In the rows, 128 means zero.
Where one turn sends some rows of the set: a few examples, then the rows asked:
Big: [114 137 169 103 116 164  98 131 116 127 137 144 157 180  77 134 136 128
 134 118 125 131 149 102 106 114]
zefel: [101 126 135  97 129  99 104 126  99 153 123 141 153 130  64 137 141 109
 103 117 106 147 130  94 109  80]
Bopum: [102 134  72  71 100 126 152 107 125 123 125 125 122 130 123 151 130 142
 131 130 150 160 117 165 113 169]
las: [110 118 138 160 125 125  95 136 116 143 117 143  91 153 108 131 153 161
 139 122 139  83 143 101 133 114]
pifer: [139 157 101 124 150 116 110 100 125  68 144 121 140 148 102 161 143 109
  86 133 142 132 138 158 133 136]
Pigar: [137 157  80  88  71 130 178 114 118 118 129 139 115 122 139  96 120 127
 146 129 124 131 134 140 127 115]
Gugil: [ 86 138 134 141 131  93 144 121 125 119 115 167  85 156 148 141 133 152
 151 117 158 138 148  99 109  84]
non: [109 128 115  65 105 125 107 108 103 141 135 157 158 143  72 170 161 136
 116 164 133 125 139 134 142 149]
Doz: [117 145 110 109 156 118 142  98 132 123 162 111 133 131 148 151  99 122
 123 138 147 168 178 104 148 148]
gome: [117 113 154 130 145  89 186 136 114 122 118 125 132  98 119 139 140 134
 135 118 133 158 134  86 135 131]
tar: [120  75 112 105 100 110 127 120 131 112 125 137 131 120 123 147 136 131
 125 108 136  96 118  57 138 117]
turo: [125 185 110  92 154 135 127 124 139 140 153 142 124 151 131 158 168 121
 130  95 120 160 149 173 151 116]
rogas: [122 151 144  70  83 148 147 105 112 131 125 130 134 154 112 137 137 101
 138 148 140  90 137 129 115 168]
Posal: [110 160  98  80 116 116 116 167 110  98 151 114 118 114 112 146 178 151
  98 108 114  91 134 119 142 124]
rupob: [115 162 119 117 144 107 106 144 124 123 118 143 110 146 122 140 135 127
 126 135 143  52 142 163 124 135]
bap: [109 161  98 116 131  91 142 127 139 134 148 168 107 172 170 141 108 134
 144 137 135 113 162 155 143 111]
zug: [107 121  84 108 113 110 139 124 120 157 130 110 116 129 124 110 106 129
 115  88 110 186 120 120 103 104]
Tamov: [165 109 135 134 125 106 128 133  87 114 122 136 129 135 104 130 171 156
  75 122 114 128 128 124 158 126]
nere: [124 153 114 106 114 140 131 140 113 105 128 153 133 138 106  95 120 152
 132  95 125 168 145 114  99  59]
meri: [130 112 136  94 149 124 139  76 143 145 109 163 126 146 150 158 125 104
 138  92 162 162 137 110 125 108]

turo -> Posal
Big -> nere
And these:
Bopum -> non
las -> Gugil
Tamov -> gome

